128 stands for zero in the data rows.
Some points:
[136 180 141 126 70 112 189 127 115 132 146 115 111 106 74 108 73 170 118 178 124 143 96 119 99 125 163 159 177 60 172 113 111 93 122 129 145 141 155 113 121 114 150 96 189 174 77 137 132 111 108 170 159 127 148 176 117 54 171 148 124 121 78 115]
[209 125 101 108 125 154 121 131 179 176 137 118 125 146 136 120 86 90 126 138 110 140 117 91 164 104 104 144 103 112 138 100 138 131 136 80 95 80 129 141 98 205 103 123 49 100 54 113 202 124 107 77 144 173 142 114 121 130 122 51 165 121 114 145]
[140 101 105 130 162 86 160 107 187 178 181 103 155 115 88 111 128 107 146 127 155 140 129 114 118 138 105 133 192 149 148 104 154 154 151 134 174 107 100 140 154 112 146 173 160 165 123 80 208 89 104 153 104 92 93 114 153 147 131 84 120 118 87 69]
[101 136 133 126 104 110 124 140 15 163 94 108 159 126 119 76 153 119 70 110 162 123 105 129 140 147 146 103 148 107 123 105 168 130 195 138 173 71 255 175 116 93 117 99 107 103 118 150 124 140 103 89 136 125 157 107 152 104 106 129 103 121 88 82]
[89 140 145 159 190 84 144 155 131 150 123 102 99 146 197 125 238 103 120 86 124 91 152 136 165 152 66 139 33 143 91 125 144 73 149 18 114 153 107 123 157 116 109 158 153 127 132 45 111 191 89 146 141 121 81 102 89 166 164 138 155 125 115 166]
[133 73 164 153 171 140 120 82 157 52 153 89 123 119 148 141 176 154 157 136 160 98 144 139 109 96 128 100 164 106 90 111 85 167 155 89 145 137 124 114 124 129 105 219 102 123 101 136 107 212 152 129 177 175 155 155 217 157 113 168 128 124 180 193]
[80 89 155 104 138 127 104 94 161 83 158 121 138 144 85 90 60 100 124 102 105 95 124 140 129 127 195 122 99 158 134 127 87 80 168 137 95 185 158 144 100 145 117 112 113 140 160 169 55 71 155 143 97 127 141 131 121 49 130 109 110 141 92 177]
[101 99 147 149 175 121 125 169 155 190 109 153 175 94 71 152 101 136 104 188 116 98 96 105 132 152 107 132 198 206 134 174 98 127 121 149 184 107 152 110 80 159 122 113 62 143 52 92 173 105 118 127 137 165 134 129 87 137 148 106 151 135 102 173]
[158 120 123 112 113 125 160 113 148 164 142 139 142 131 44 136 100 154 83 153 185 137 137 101 181 154 108 136 152 128 141 134 122 124 110 128 149 156 158 172 124 154 150 115 121 180 58 123 147 150 115 151 149 116 157 110 124 211 111 135 141 110 114 91]
[83 159 101 194 141 166 107 176 166 117 80 176 76 164 123 125 91 182 127 109 136 66 109 134 125 113 135 104 144 130 111 118 143 113 147 92 91 138 138 48 116 163 174 121 72 160 158 191 88 148 143 136 103 119 146 151 99 84 138 68 57 70 145 131]
[119 153 171 109 116 143 118 187 136 92 162 137 110 189 168 130 155 40 108 132 139 136 113 134 163 135 138 102 171 83 116 138 106 196 43 130 239 150 151 136 176 120 108 93 37 151 133 175 90 119 82 109 137 109 139 98 88 53 159 164 122 156 95 73]
[156 73 133 138 109 180 106 95 183 168 58 155 128 119 106 184 118 139 127 98 143 207 141 128 125 123 182 112 128 86 147 94 100 124 97 106 53 121 111 126 178 142 100 127 147 102 90 76 204 65 113 85 122 86 104 153 123 138 123 119 106 190 159 175]
[146 146 144 119 135 85 100 132 124 85 93 124 104 141 134 145 166 104 127 159 143 87 92 193 131 115 184 190 110 135 103 75 175 127 74 118 97 108 104 99 131 119 160 98 156 189 149 76 115 133 156 146 164 150 127 106 153 175 59 143 111 143 179 177]
[93 133 124 174 127 111 58 91 108 120 97 87 153 117 143 158 193 90 118 124 124 78 121 25 88 140 128 127 152 107 153 124 104 106 87 135 186 118 67 165 102 164 111 143 227 117 164 138 104 139 127 106 150 147 70 73 143 198 141 147 104 86 132 79]
[82 93 140 118 177 135 207 135 79 96 152 158 124 149 125 83 159 180 201 121 118 127 111 105 120 100 115 111 86 158 91 105 140 194 103 112 100 126 180 142 126 190 163 129 206 35 197 80 79 157 104 151 149 137 99 112 91 162 133 110 175 123 137 93]
[170 116 129 121 149 155 141 92 83 107 156 165 142 93 192 125 78 142 67 84 107 132 111 126 160 117 96 139 112 141 130 161 118 116 96 103 72 101 105 57 147 158 146 202 147 110 222 127 96 59 84 149 94 121 142 102 180 24 127 93 176 139 138 99]
[79 152 164 112 164 147 117 72 116 112 91 104 122 167 169 127 73 162 133 80 126 181 173 152 86 120 136 66 140 126 81 130 194 107 118 178 96 117 72 151 168 133 139 135 119 132 165 179 158 85 149 128 141 173 106 102 164 168 161 153 144 163 121 166]
[202 120 148 124 161 108 155 51 163 119 136 133 127 144 156 107 101 122 126 152 137 174 148 142 117 149 104 75 90 95 140 169 178 186 152 103 52 113 119 143 102 100 164 146 184 146 170 108 93 184 136 192 123 158 99 92 68 121 110 128 88 146 146 102]
[162 146 166 96 175 148 140 160 146 162 128 124 93 136 93 100 79 131 106 150 129 181 138 56 163 150 145 157 78 166 144 169 121 118 137 93 151 122 197 98 130 136 126 112 71 111 90 92 162 108 165 41 142 141 142 184 86 141 121 70 160 90 173 155]
[126 133 71 115 102 124 128 157 128 57 135 127 111 144 95 160 91 131 92 188 99 181 110 129 77 157 137 122 143 136 113 138 174 124 138 135 75 197 180 124 157 127 118 165 180 78 159 120 76 139 156 192 139 128 142 104 88 138 111 129 125 103 128 168]
[77 114 97 116 115 130 100 206 138 120 111 88 153 94 145 118 70 141 161 105 137 163 97 154 155 115 141 129 127 137 136 147 118 144 161 84 131 147 106 85 141 114 152 86 168 171 160 129 90 161 183 57 88 138 225 119 60 116 139 175 141 111 103 194]
[12 139 146 159 132 54 129 162 157 82 107 158 132 92 146 123 87 100 141 142 74 124 228 91 154 92 135 132 117 145 139 130 138 139 141 150 97 146 121 47 88 98 148 157 120 127 149 152 132 55 138 91 110 105 185 153 93 125 103 172 151 125 82 141]
[224 120 91 185 146 61 87 159 70 121 138 57 118 178 142 141 179 173 127 72 98 99 138 157 135 114 145 126 117 89 115 159 66 151 118 216 156 106 158 168 93 118 114 139 63 170 140 83 159 177 152 156 100 107 67 133 134 173 137 168 155 110 76 69]
[134 114 139 109 85 214 146 148 62 148 164 83 131 53 164 139 130 42 171 121 117 112 104 162 155 140 132 82 50 122 205 102 144 99 137 128 98 152 115 84 110 89 139 124 14 149 126 106 179 115 153 123 132 128 139 112 165 76 177 125 115 114 135 18]
[158 93 156 114 134 172 47 77 139 158 121 107 95 140 178 102 165 190 134 177 126 64 96 111 137 119 68 152 151 112 94 103 193 137 99 127 126 174 87 135 96 85 96 106 109 67 134 148 98 134 149 168 50 102 119 176 132 155 112 184 138 125 135 183]
[164 153 128 192 120 130 105 71 138 181 126 170 155 127 47 127 66 104 168 135 143 195 183 145 163 131 91 130 188 116 143 116 143 131 144 181 158 144 131 202 154 133 129 127 143 121 129 114 153 128 113 147 146 134 87 114 175 120 106 119 168 119 139 124]
[83 175 107 97 100 120 158 114 122 136 105 140 108 160 74 137 84 150 133 139 119 40 82 132 68 146 122 160 101 216 121 124 65 146 161 148 177 84 37 90 130 93 61 160 99 109 83 173 115 165 116 99 137 48 130 77 115 36 73 203 157 118 120 58]
[87 134 79 185 116 140 140 120 178 101 105 101 148 118 170 126 94 121 148 131 160 126 149 171 113 179 104 173 88 100 119 145 114 120 88 198 108 120 123 148 109 96 111 156 105 107 205 189 155 98 81 94 92 144 119 145 180 186 153 154 91 194 168 192]
[207 105 127 83 74 113 179 210 49 90 70 121 179 126 117 72 181 120 127 114 111 135 137 158 114 136 141 132 87 135 185 123 144 126 128 93 117 175 77 85 165 152 127 102 182 109 74 156 90 100 118 156 144 105 126 170 125 101 138 94 59 101 158 126]
[131 142 118 121 89 110 133 82 123 136 187 147 136 152 98 110 97 114 129 126 161 165 142 127 151 122 75 117 172 132 153 138 138 147 154 133 146 115 127 190 89 124 186 178 137 171 81 61 185 104 109 116 118 88 86 107 112 142 139 94 140 121 154 117]
[118 132 86 79 102 102 129 118 75 196 100 120 59 94 199 135 195 129 161 152 92 138 164 136 71 104 118 136 153 162 150 123 42 92 152 143 194 160 223 166 150 143 157 46 79 158 141 178 126 135 115 86 129 142 164 96 147 122 111 155 112 152 152 91]
[121 99 128 106 107 137 147 205 117 177 187 155 104 125 148 183 174 152 97 117 156 146 171 136 139 123 203 113 138 181 186 102 98 99 91 61 109 69 85 104 115 136 84 92 194 8 114 145 145 110 124 109 111 162 70 182 153 118 109 49 164 146 155 131]
[171 152 142 138 103 60 196 92 104 135 134 179 132 142 88 167 168 104 132 125 116 172 47 133 110 94 147 118 149 80 103 144 166 81 132 145 151 124 90 193 120 108 137 130 169 125 134 143 99 175 161 200 114 94 190 157 154 151 173 150 85 124 142 89]
[88 126 135 96 85 178 55 168 160 121 143 173 132 126 149 186 165 145 166 88 118 155 120 111 96 129 118 167 54 141 83 158 133 154 157 181 118 104 124 100 129 99 115 96 158 183 127 164 111 115 108 154 169 153 139 168 178 143 109 154 88 127 88 192]
[143 192 94 116 167 199 103 83 170 54 149 143 181 58 148 111 206 141 108 119 112 31 156 160 126 120 116 140 167 79 50 152 120 124 117 182 109 113 104 163 181 113 96 103 136 121 110 135 123 179 193 108 131 138 113 155 92 157 120 92 152 165 152 126]
These points spread out most along one direction. Take the direction at right angles to it along which they spread out most. Then take the direction at right angles to both along which they spread out most. Go by this last direction. Where along it does each point below lie, from 0 to 99? 50 is the average, and the first point above lies past it. One standard deviation of the points above along it is 16.
[80 89 155 104 138 127 104 94 161 83 158 121 138 144 85 90 60 100 124 102 105 95 124 140 129 127 195 122 99 158 134 127 87 80 168 137 95 185 158 144 100 145 117 112 113 140 160 169 55 71 155 143 97 127 141 131 121 49 130 109 110 141 92 177] 49
[118 132 86 79 102 102 129 118 75 196 100 120 59 94 199 135 195 129 161 152 92 138 164 136 71 104 118 136 153 162 150 123 42 92 152 143 194 160 223 166 150 143 157 46 79 158 141 178 126 135 115 86 129 142 164 96 147 122 111 155 112 152 152 91] 82
[133 73 164 153 171 140 120 82 157 52 153 89 123 119 148 141 176 154 157 136 160 98 144 139 109 96 128 100 164 106 90 111 85 167 155 89 145 137 124 114 124 129 105 219 102 123 101 136 107 212 152 129 177 175 155 155 217 157 113 168 128 124 180 193] 53
[202 120 148 124 161 108 155 51 163 119 136 133 127 144 156 107 101 122 126 152 137 174 148 142 117 149 104 75 90 95 140 169 178 186 152 103 52 113 119 143 102 100 164 146 184 146 170 108 93 184 136 192 123 158 99 92 68 121 110 128 88 146 146 102] 36
[101 136 133 126 104 110 124 140 15 163 94 108 159 126 119 76 153 119 70 110 162 123 105 129 140 147 146 103 148 107 123 105 168 130 195 138 173 71 255 175 116 93 117 99 107 103 118 150 124 140 103 89 136 125 157 107 152 104 106 129 103 121 88 82] 75
[79 152 164 112 164 147 117 72 116 112 91 104 122 167 169 127 73 162 133 80 126 181 173 152 86 120 136 66 140 126 81 130 194 107 118 178 96 117 72 151 168 133 139 135 119 132 165 179 158 85 149 128 141 173 106 102 164 168 161 153 144 163 121 166] 42
[162 146 166 96 175 148 140 160 146 162 128 124 93 136 93 100 79 131 106 150 129 181 138 56 163 150 145 157 78 166 144 169 121 118 137 93 151 122 197 98 130 136 126 112 71 111 90 92 162 108 165 41 142 141 142 184 86 141 121 70 160 90 173 155] 27
[83 175 107 97 100 120 158 114 122 136 105 140 108 160 74 137 84 150 133 139 119 40 82 132 68 146 122 160 101 216 121 124 65 146 161 148 177 84 37 90 130 93 61 160 99 109 83 173 115 165 116 99 137 48 130 77 115 36 73 203 157 118 120 58] 78
[126 133 71 115 102 124 128 157 128 57 135 127 111 144 95 160 91 131 92 188 99 181 110 129 77 157 137 122 143 136 113 138 174 124 138 135 75 197 180 124 157 127 118 165 180 78 159 120 76 139 156 192 139 128 142 104 88 138 111 129 125 103 128 168] 42
[156 73 133 138 109 180 106 95 183 168 58 155 128 119 106 184 118 139 127 98 143 207 141 128 125 123 182 112 128 86 147 94 100 124 97 106 53 121 111 126 178 142 100 127 147 102 90 76 204 65 113 85 122 86 104 153 123 138 123 119 106 190 159 175] 15
[12 139 146 159 132 54 129 162 157 82 107 158 132 92 146 123 87 100 141 142 74 124 228 91 154 92 135 132 117 145 139 130 138 139 141 150 97 146 121 47 88 98 148 157 120 127 149 152 132 55 138 91 110 105 185 153 93 125 103 172 151 125 82 141] 47
[171 152 142 138 103 60 196 92 104 135 134 179 132 142 88 167 168 104 132 125 116 172 47 133 110 94 147 118 149 80 103 144 166 81 132 145 151 124 90 193 120 108 137 130 169 125 134 143 99 175 161 200 114 94 190 157 154 151 173 150 85 124 142 89] 64
